500 stands for zero in the data rows.
Here are some numbered points:
  999  808  386  349  481  596  772  318  572  999  363  457  556  641  343  999  638  350  421  530  702  610  621  581  711  628  675  999  694  521  463  365 0
  999  801  312  307  369  449  959  210  718  999  328  343  636  717  310  999  762  282  326  610  626  701  725  670  755  529  674  999  738  549  330  362 1
  367  438  374  514  504  517  429  660  512  357  441  462  450  509  526  434  361  457  799  393  420  522  454  384  461  414  482  335  491  536  549  340 2
  443  447  487  390  396  462  713  499  531  495  444  411  523  564  363  701  436  385  440  414  626  598  588  606  514  495  555  975  682  500  478  392 3
  462  455  728  432  475  398  527  424  426  477  566  498  596  493  504  557  484  417  392  340  459  548  541  656  490  538  460  719  512  444  453  551 4
  662  625  651  455  454  510  397  423  469  534  472  488  586  436  492  537  742  431  508  484  314  478  589  642  486  611  472  593  457  407  563  557 5
  402  411  459  415  440  396  459  457  608  771  464  411  471  732  491  474  468  433  449  416  479  662  496  457  469  399  481  638  559  638  443  406 6
  383  387  443  481  458  678  540  488  561  289  421  334  413  418  523  505  365  463  644  303  528  371  526  406  482  560  434  365  710  560  572  287 7
  525  446  568  462  481  423  387  879  419  883  508  521  516  561  400  455  730  379  398  595  428  684  494  495  470  533  440  581  420  721  416  533 8
  197  300  307  967  405  629  376  761  456  355  920  765  366  358  615  261  605  676  549  715  271  327  346  325  411  437  446  274  273  832  402  839 9
  492  608  393  385  900  434  584  245  433  400  395  417  443  430  497  588  337  542  458  330  999  515  543  376  439  571  478  353  656  393  495  241 10
  270  445  633  645  531  559  485  542  384  734  809  781  398  290  682  342  575  917  570  500  459  318  446  437  474  743  531  332  345  354  469  940 11
  666  725  559  366  512  494  770  382  652  270  377  443  582  870  427  621  454  315  320  402  471  649  522  496  586  460  596  518  652  408  456  303 12
New points follow, each followed by the numbers of its five nearest points above, smallest number first.
  512  568  529  485  617  447  554  310  580  457  376  484  432  356  571  368  372  542  507  999  999  999  419  710  500  432  477  306  533  360  377  465 2 4 5 6 10
  517  367  341  541  503  578  633  790  490  260  478  621  373  406  545  425  489  600  924  443  362  311  436  563  423  395  655  387  441  703  529  355 2 4 5 6 7
  597  523  636  464  456  500  359  760  441  457  497  579  580  413  477  498  765  439  353  387  393  494  498  522  475  603  476  440  389  410  580  544 2 4 5 6 8
  358  632  389  522  451  615  348  516  506  505  510  485  456  377  483  436  701  501  676  598  321  380  499  418  435  698  554  539  429  384  557  683 2 4 5 7 11
  566  505  375  353  411  380  486  376  521  999  463  446  588  941  329  596  523  317  379  636  559  770  606  525  541  462  583  999  610  787  428  340 0 1 3 6 8
  262  555  427  703  459  658  429  722  398  467  615  590  414  357  579  347  481  678  377  607  265  318  477  371  495  701  747  341  364  426  712  875 2 4 5 9 11
  326  429  373  565  499  523  372  741  340  401  481  477  410  397  615  358  348  474  999  375  417  290  423  347  423  418  467  290  465  591  629  312 2 4 5 6 7
  326  339  445  505  505  392  383  999  439  999  537  517  471  667  345  372  489  345  431  723  472  728  466  423  452  516  453  618  458  999  354  638 2 3 4 6 8
  396  415  424  461  469  575  598  711  592  312  460  412  518  695  464  468  434  450  452  467  396  504  468  560  495  401  602  391  550  456  453  396 2 4 6 7 12
  313  394  403  715  444  661  582  791  537  327  711  633  405  465  531  349  547  567  454  570  336  415  395  356  417  416  488  315  411  734  419  634 2 7 8 9 11
  693  776  423  406  431  697  569  313  436  730  393  370  508  519  567  670  500  461  376  608  434  551  559  406  548  608  612  536  429  375  460  511 3 4 5 6 12
  396  438  474  585  424  519  559  655  367  489  627  559  456  397  553  387  544  619  714  629  429  402  449  440  503  437  485  350  422  539  489  476 2 4 5 7 11
  264  356  554  662  474  502  413  823  636  299  689  629  429  366  566  311  502  653  585  420  480  578  388  375  526  352  447  214  351  477  374  618 2 4 7 9 11
  972  578  783  430  481  464  478  389  515  473  417  467  648  467  501  567  747  358  340  435  303  492  616  772  512  432  386  530  463  436  556  382 3 4 5 6 12
  640  694  454  374  576  500  548  446  724  307  395  468  454  870  381  708  420  328  248  424  420  698  528  356  574  366  760  416  797  514  474  314 3 4 6 7 12
  489  449  450  571  464  607  318  333  442  339  465  574  534  280  648  338  410  554  846  629  533  435  472  641  498  363  402  313  403  411  666  493 2 4 5 6 7
  565  709  559  436  603  540  430  418  495  421  439  461  567  505  439  654  519  431  554  506  999  461  543  527  552  755  534  585  654  361  585  510 3 4 5 7 10
